Named turns come first, each shown by rows before and after it. Which turns, in which order, take the first row of each pair that follows to the second? Write the first one first, as in the answered first pair.
turn bosak:
[-28   8 -22 -13   6  -7  13  23   3 -30  10  14 -30 -15 -37   8  19  14
   4  13 -15] -> [ 44  -2  -2  13  31   0  10 -38  10   4  19 -14 -11  19  27  -6 -12   0
  10   1   8]
[ -7  21  -9  12 -32   5  13  13 -26  12   1  -3  17  21  -9 -13  -9  22
   0  13  23] -> [  2  19  -4  13 -32   8   6  13 -26  17   1  -5  20  16   1  -9 -13  18
   3   5  27]
[ 11 -19  17   4  29   2  -2 -29  13  -8   0   1  -3 -12  16  13  -2  -9
  -7 -23 -13] -> [-19 -17  13  -9  16   1  -7   4  13 -22  -3  10  -9 -30  -7  21   7  -6
  -6 -22 -20]
turn nolet:
[ 10 -11  10  -3  13   1 -23 -11  -1   3   5   2  -7  -6  18   3  -1  -6
  -5 -19 -10] -> [ 10 -14   9   0  14  -5 -23 -14  -7  -1   1  -3  -3  -5  18  -4   4  -1
 -12 -19 -13]
[ 13   7   2  -4  15   1  -1   0   9   9   1   1   1   1   8  -1  -8 -14
  -5   7  13] -> [ -7  -1   2  -5  18  -7   4   4   2  -6  -2   4  -4 -13 -10   0   7  -9
 -14   1   1]
[ -2   5   4   5  -3  -3   0   3 -13  15  -8  -2  11  13  -2  -5 -10  -1
   4  14   9] -> [-11   4   6  -7  -3   7  -7  18  -4   5  -4   6  -2  -7 -13  10  -7  -5
  11   6   1]
[-10  -9   9   4   2  -8   9  -1  -3  -3  -7   1   6  -5   4   3   2   0
 -13   0  -8] -> [  8  -3  10   6  -4   4   7  -3   5  11  -2  -1   7   2  15   4 -11  -6
  -2   3   1]
turn mina:
[ -1   4  -8   0  -2  -9  -8  -8 -12   5   2  -2   0  10   2 -15  -3  -5
  -4   3   9] -> [ -7   1 -10   2   1 -10  -9 -11 -11   3   1  -4   2   6   0 -12  -3  -5
  -7   1   3]
[ -8   0  -9   0  -6   0   0  14  -4   6   1   6  -6   4 -17   1   1   6
   4  17   1] -> [ -2   1  -6  -4  -9   0  -4  15  -5  10  -3   5   1   8 -11  -1  -3   4
   8  14   8]
[-16 -14  12 -12  38  -2  -7  -9   8   0   0  -1  -2 -23  -3  32  17 -14
   2  -4  -6] -> [-14  -7   5 -18  34   5  -8  -4  18   2   5   5  -8 -24  -6  34  14 -18
   7   4  -3]
[ -9   7   1  -2 -10  -7  -6  23 -18   6  -9  -2   9   9   0  -4   1   1
  -3   7   8] -> [-12  -1   3  -2  -5 -12  -8  19 -19   2 -13  -3  10   6   0  -5   1   1
  -8   5   3]
turn podip:
[ 10  -7  -7  -2  -2 -10  17  10   1   2   5   1   5   7   1  -7  13   6
  10   7   4] -> [ 8 -9 -1 -4  4 -5 15  3 12 -6 12  5 -7 -3  1  3 11  3 13 -1 -3]
[-19   5 -12   2   4  -6   2  -7  -2 -13  -1   5  -6   1 -12  -3  26   8
  -1  -8 -11] -> [  7  13 -17   7  -1  -4   9 -17  -2   7   2  -6   1  23   6 -12  12   8
   4   5   4]
[  0  15  11  -1  -2  18 -10   6  20   6  -1  10   7  13   3   9   7  -5
 -15   6  14] -> [-17  13  13  -5   0  12 -10  10  16   1  -3  13   8   4  -7  11  14   2
 -20   3   8]
[ -2  -5   9  10   4 -18 -15  -1 -26   4 -27  -4  17   2  -4 -18  -5   1
 -12 -16  12] -> [ 19  -6  12   8  17   2 -17 -22   3  10 -12  -1   3  -3  10  -4 -10 -16
   0 -23  10]

Between the rows of a pair lie 2 to 3 turns.
[ 13  -3   2  19  29  -8  15 -54   8  -5  -3  -8  -5   2  18  -6  14  -6
   6  -7 -13] -> [-40  13 -12  -4  -9 -19  13  19 -14 -16 -21   8  -3  -9 -27  -5  24   9
  -2  10 -15] : nolet then podip then mina
[-14 -12   5   3   6 -11  -1 -11  -5 -13   0  -2  -2 -10   0  -7  11   5
 -12 -12  -6] -> [-16   1  -2  -7 -17  -6  -5  21 -10  -3  -3   3   1  -3  -7 -10  -2   2
  -7   2   6] : podip then nolet then podip
[ 35   4  -4   4   9  16   2 -18  19  14  14  -4  -1  13  23   4 -12 -13
  18   0  17] -> [ -6 -18   2  12  28 -13   5 -30   1 -21   4   0  -5 -18  -2   5  18   0
  -6 -13 -18] : nolet then nolet then podip
[ -5  -3  13  16  14 -24 -12   5 -27   8  -7 -15  18  -2   2 -32   0   3
 -17  -7  -3] -> [ 27   5  18  12  14   6 -22   4  -3  22   4 -13   6   1  19 -18 -20 -15
   5 -11   9] : podip then podip then nolet
[-23   3 -12   4  -2 -18  12   1 -18 -13  -6  -2   5   8 -24 -15  22  18
 -12  16  -9] -> [ 21  15 -20  -3   7  14  18 -18  18   9  18   2 -11  19  -7  -3   6  -1
  17  22   2] : mina then podip
[ 15 -10  25  -6  11  15 -18  -8  29  -2   9   5  -7 -22  -1  28 -20 -21
  10 -22   3] -> [  3 -22  22  16  28 -16  -2 -44   5 -12  -2  -9  11  -9  -4   6  -3   0
 -11 -17  -9] : nolet then podip then podip
[-10  13  -3  -5 -18  17   1  13  21  -5  15   1 -15  -5 -23   6 -23 -12
 -11  26  23] -> [-10 -14  24   8  11   0 -15 -17  14 -22   5  -4 -10 -23 -10  10 -17 -13
 -29  -7   3] : nolet then bosak then podip
[-27  -5 -13   0 -12 -11  15   3 -14 -16  -1  -1 -13   0 -23  -5  21  12
 -11  14 -12] -> [ 19  -1  -6   9 -17  -2   7 -10 -18  17   1 -14   7  25  14 -16  -8   2
  -2  17  16] : nolet then mina
[ 18 -11  14   6  11   3 -11  -8   9   1   4  -4   2  -2  16   9 -12 -12
  -6 -13   1] -> [ 26   1   2   0   0  10 -10   2   9  10   6  -2   2   6  13   8 -16 -10
   3   0  11] : podip then bosak then nolet
[-13  -7 -10   9  16 -21  20 -26  -8  -6   1  -7   4   7  -8 -16  15  11
 -11   4 -13] -> [  1  13  -9 -21  -4  17   1  28  20   5  11  13 -17  -2 -12  10  -5  -9
  17   5   5] : nolet then bosak
[-11   8  -3  -1 -17 -25  -9  20 -14  20  -6  -8   8  30  26  -7 -17  18
  -2  17  13] -> [-42  -7   4  -4  -6 -34 -15  23 -19  -7 -10   0  -4   5   7   2  -1  23
 -15   1  -8] : mina then nolet then nolet
[-24  -7   9  -3   0  -9 -11  23 -20 -18 -12   0   7 -15  -5  -8   0  13
  -6  -6   8] -> [-10   1   4 -16   5  14  -7  20   9 -20   4  13 -15 -26 -10  11   2   2
  10  -8   6] : podip then nolet then mina
[ -6   8   4  -3 -18  -3  -6  36 -24   6  -6  -1  14   6   0 -15  -3   7
  -4   6  16] -> [ 13  -3  22  -8  11  16 -14   1  13  -5  11   4 -11 -15  14  14  -4 -12
   7 -21  -2] : bosak then bosak then podip
[-18  -2 -10   6  -4 -11  -1   2 -12 -11  -4  -8   7  10 -15  -9  16  10
  -2   9  -5] -> [ -2   3 -11   8  -8  -7   0  -2 -11   6  -4  -9  13  23   1 -12   2   8
   4  13   5] : nolet then nolet then nolet
[ -3   5   2  -6  -6   7  -8  25   0   2  -9   6   0  -9   2   7 -11  -4
   0   2  -3] -> [  4   1   8  -5  -1  10 -12  15   8   2  -5   6  -5 -14   6   9 -11 -10
   3  -6  -7] : nolet then nolet then podip
[  2  23 -18 -14 -18  16  15  10  14  11  15   4 -11  12 -22   4  11   4
  17  20   3] -> [ 13  14 -22  -6   1  12  20 -20  18   9  22  -3 -13  17 -14   1  16   6
  17  20   0] : nolet then podip
[  9  -4  11  13   1 -10  17 -26 -28  -4   8  -8  19  12   8 -21 -13  29
  -2  13  26] -> [ -1  11  -3 -13   2  15  27 -17  10 -17  30   7 -19  -7 -26  10   1  21
  19  17  13] : nolet then bosak
[ -3  12  -5  -7 -12   4  -1  23  -6   7   0   3  -1   3  -7  -4  -3   5
   9   9   8] -> [-17  -1  -3   2   0 -14   3   0 -11 -10  -4  -2   0  -5 -10  -7  15  10
  -5   2  -9] : podip then nolet
